The same turns and mirrors carry the whole set onto itself and the rows of a family onto each other. Which other rows belong to the same family as each row named below? List them in the order they appear above.
These 40 rows form 5 families of 8 rows each.
Roke: 2.42  0.10  -1.25  0.50  -1.77  1.47  0.20  0.17  0.70  0.56  -2.76  -1.98  -0.83  0.06  -0.17  -1.43  1.28  -1.92  1.57  0.26  -0.87  -0.02
Pomu: 2.52  0.92  -0.44  0.92  -0.46  1.43  0.42  -0.54  0.44  -0.26  -2.45  0.91  0.68  1.33  -0.35  -1.66  2.10  -0.33  2.17  1.52  -2.56  0.35
Voded: 2.54  1.55  -0.81  0.47  -1.86  2.21  0.82  0.40  -0.11  0.07  -2.80  0.04  -0.06  0.78  -0.51  -1.83  1.49  -0.32  1.46  0.39  -2.39  0.17
ren: 2.68  1.27  -0.36  0.25  -1.13  1.80  1.25  0.78  -0.60  -0.15  -2.23  0.35  1.00  1.14  -0.04  -2.03  1.06  -0.67  2.13  0.89  -1.64  0.86
maren: 1.15  1.73  -0.74  -0.08  3.12  2.87  -0.56  -1.41  -0.31  0.38  -0.95  -1.71  -1.48  1.99  3.00  -2.27  2.29  -1.86  1.67  -0.65  2.50  -0.60
tunon: 2.10  -0.71  -1.21  0.31  -0.11  0.39  0.02  -0.85  1.25  0.62  -2.37  -1.40  -0.44  0.40  -0.31  -1.30  2.06  -1.99  1.80  1.34  -0.74  0.19
kepi: 2.16  1.60  -0.53  1.12  1.63  1.73  0.56  -1.17  -0.68  1.28  -3.70  -0.35  0.35  -0.33  3.31  -2.26  0.43  -0.69  -1.45  2.01  -0.32  -1.76
busa: 2.73  0.58  -0.49  1.15  -1.50  1.81  0.90  -0.28  -0.06  0.26  -2.51  1.54  -0.13  0.97  -0.28  -0.98  1.59  0.09  1.64  0.44  -1.72  -0.58
bopif: -0.46  1.45  -0.68  0.64  -0.03  2.97  -0.58  -0.47  1.34  0.90  -0.98  -2.49  1.41  1.75  2.69  -1.04  2.85  1.96  2.87  -1.81  -0.37  -0.29
laz: 2.56  -0.27  -1.15  -0.10  -0.68  1.01  0.80  0.84  0.42  0.44  -2.27  -1.79  -0.02  0.11  0.15  -1.72  1.35  -1.95  1.91  0.70  -0.07  0.91
Ripab: 2.52  -0.91  -1.33  0.47  -0.95  0.80  0.52  -0.32  0.88  0.85  -2.61  -0.57  -1.18  -0.03  -0.27  -0.56  1.76  -1.22  1.34  0.10  -0.15  -0.50
pef: 0.05  3.27  0.19  1.12  2.75  2.98  -0.55  -1.04  -1.68  -1.29  -1.51  -0.30  -0.48  2.85  3.02  -3.19  1.91  0.19  1.65  -0.75  0.14  -0.21
Nub: 1.63  3.31  0.04  0.41  2.82  3.94  -0.08  -1.17  -1.16  -0.50  -1.04  0.62  -0.31  2.98  2.94  -2.62  2.36  -0.12  1.97  -0.45  0.64  -0.40
gugev: 0.53  2.79  -0.97  1.58  3.28  3.15  0.20  -1.77  -1.30  -0.38  -1.16  0.70  -0.66  2.38  3.30  -3.36  2.07  0.05  0.99  -1.30  -0.01  -0.58
totup: -0.14  1.69  -0.73  0.55  3.34  2.12  -0.89  -1.10  -0.76  -0.58  -1.63  -2.40  -1.49  1.91  3.04  -2.86  2.04  -1.06  1.41  -0.97  1.71  -0.15
givoz: 0.16  1.14  -1.44  0.75  0.47  3.69  -0.68  0.13  0.70  0.61  -1.27  -3.51  0.86  2.89  1.79  -1.02  2.15  1.80  2.11  -1.99  -0.65  -1.13
murer: 0.38  0.50  0.05  1.22  1.23  2.33  1.07  -1.07  -0.55  1.71  -3.55  0.45  0.85  -0.91  2.37  -2.04  0.16  -0.23  -0.82  1.91  -0.05  -1.78
Fopi: -1.97  2.11  -0.26  0.42  -0.82  2.50  -0.36  -0.36  0.50  1.75  0.11  -1.88  0.78  1.51  2.18  -1.75  3.08  0.91  1.07  0.05  0.25  -0.92
Mab: 3.34  0.98  -0.90  0.69  2.31  1.91  0.55  -1.76  -0.08  0.72  -4.70  -0.94  1.01  0.12  3.47  -1.58  -0.05  0.24  0.11  0.03  -0.97  -1.15
seze: 0.42  1.27  -1.44  1.66  3.39  2.37  -0.45  -2.04  -0.45  0.14  -1.15  -1.36  -1.45  1.63  3.63  -2.98  1.89  -1.41  1.18  -1.49  1.51  -0.75
Gekof: -1.42  1.97  -0.72  1.13  -0.62  3.40  -0.51  0.27  -0.30  1.43  0.05  -2.57  0.28  2.72  1.38  -1.81  2.26  0.69  0.37  0.34  -0.02  -1.93
Ruv: 1.41  0.15  -0.46  0.41  1.03  1.53  1.22  -1.18  0.19  1.12  -2.73  0.30  0.96  -0.05  3.36  -2.24  0.23  -0.77  -1.36  2.12  -0.60  -1.68
Ves: 0.80  1.08  -1.37  1.15  3.99  2.60  -0.36  -1.78  -0.12  -0.05  -0.16  -1.35  -1.76  1.27  2.36  -2.29  2.04  -1.24  1.85  -0.85  1.29  -1.21
numu: 2.99  -0.47  -0.87  0.45  1.90  2.03  0.98  -1.07  1.08  0.18  -3.85  -0.28  1.57  0.10  3.82  -1.58  0.20  0.40  0.29  0.17  -1.28  -1.05
Pebul: 0.85  2.58  -0.66  1.45  3.55  3.43  0.08  -1.92  -1.08  -0.67  -0.02  0.73  -0.82  2.27  2.20  -2.60  1.83  -0.02  2.11  -0.59  -0.28  -1.21
vego: 1.22  1.53  -0.59  0.83  1.06  2.45  0.71  -1.03  -0.99  1.15  -3.65  0.03  0.71  -0.50  2.57  -2.60  0.29  0.42  -0.96  2.60  -0.21  -2.14
dobup: 2.10  0.05  -1.36  0.20  -0.85  0.84  -0.52  0.17  0.50  0.49  -2.37  -1.63  -0.97  0.06  -0.10  -1.34  1.24  -2.08  1.66  1.60  -0.20  0.26
zuno: -1.45  1.87  -0.19  1.01  -0.79  3.38  -0.14  -0.12  0.16  1.38  0.26  -1.62  0.85  2.00  1.57  -2.12  3.38  0.72  0.29  -0.20  -0.55  -1.86
somi: -0.04  0.43  -0.91  0.67  0.10  3.23  -0.47  -0.72  1.26  0.86  -1.02  -3.27  1.26  2.04  2.12  -1.20  2.88  1.10  2.25  -2.56  -0.63  -1.24
gubof: 2.83  1.51  -0.88  0.18  -0.81  1.85  0.05  0.13  -0.26  -0.51  -2.81  0.48  0.34  1.29  -0.24  -1.51  1.13  0.01  2.48  0.88  -2.33  0.71
fafur: 1.37  2.55  0.06  1.03  3.43  3.13  0.13  -1.52  -1.08  -0.57  -0.82  0.99  -0.27  2.87  2.78  -2.37  2.37  0.05  1.67  -1.68  -0.19  -0.38
levat: -0.79  2.35  -0.72  0.45  -0.29  3.72  -1.60  -0.64  -0.80  1.93  0.23  -2.60  0.59  1.54  0.94  -2.33  3.01  0.15  1.05  0.05  -0.06  -1.60
tele: 2.69  0.04  -1.30  0.54  1.99  2.47  0.33  -1.59  0.09  0.61  -4.86  -1.70  1.10  -0.39  3.13  -1.52  -0.24  0.85  0.99  0.21  -0.18  -1.47
fik: 3.05  0.72  -0.84  0.91  2.31  2.14  0.69  -1.20  -0.18  0.27  -4.80  -1.25  1.42  0.04  2.65  -0.63  0.42  0.70  0.77  0.39  -0.75  -2.57
detip: 0.59  1.11  -0.43  1.11  3.35  2.09  -0.44  -1.49  -0.41  0.44  -0.32  -1.09  -1.58  1.66  2.86  -2.23  2.50  -2.06  0.99  -0.97  1.95  -0.82
Lirim: -0.15  1.61  -1.37  0.38  -0.49  3.37  -1.32  -0.83  1.10  1.14  -0.85  -2.42  1.02  1.96  1.89  -1.09  3.12  0.79  2.48  -2.47  -1.30  -0.70
vasa: 0.72  1.75  -1.13  0.52  0.61  4.21  -1.84  -0.56  -0.02  1.06  -0.87  -3.15  1.23  1.67  1.44  -1.60  2.96  1.41  2.63  -1.87  -0.71  -0.98
Fezu: 1.96  -0.42  -0.62  0.89  2.35  2.66  0.89  -1.17  0.40  0.85  -4.79  -0.52  1.43  -0.74  2.76  -1.24  0.07  0.88  0.91  -0.42  -0.66  -0.96
dok: -1.30  2.24  -1.03  0.86  -1.16  3.16  -1.27  -0.24  0.58  1.68  0.18  -1.79  0.35  1.51  1.66  -1.76  3.57  -0.14  0.91  -0.57  -0.74  -1.23
Puvi: 1.47  1.39  -0.58  0.78  1.60  1.70  0.92  -1.10  -0.95  1.16  -3.62  -0.64  0.76  -0.19  2.18  -1.31  0.62  -0.24  -0.96  2.26  -0.09  -3.15

Same family as dobup: vego, zuno, somi, gubof, fafur, tele, detip
Same family as ren: bopif, laz, Fopi, Ves, Pebul, fik, Puvi
Same family as kepi: Roke, Voded, gugev, Mab, seze, Lirim, dok
Same family as murer: Pomu, maren, tunon, Nub, givoz, Gekof, Fezu

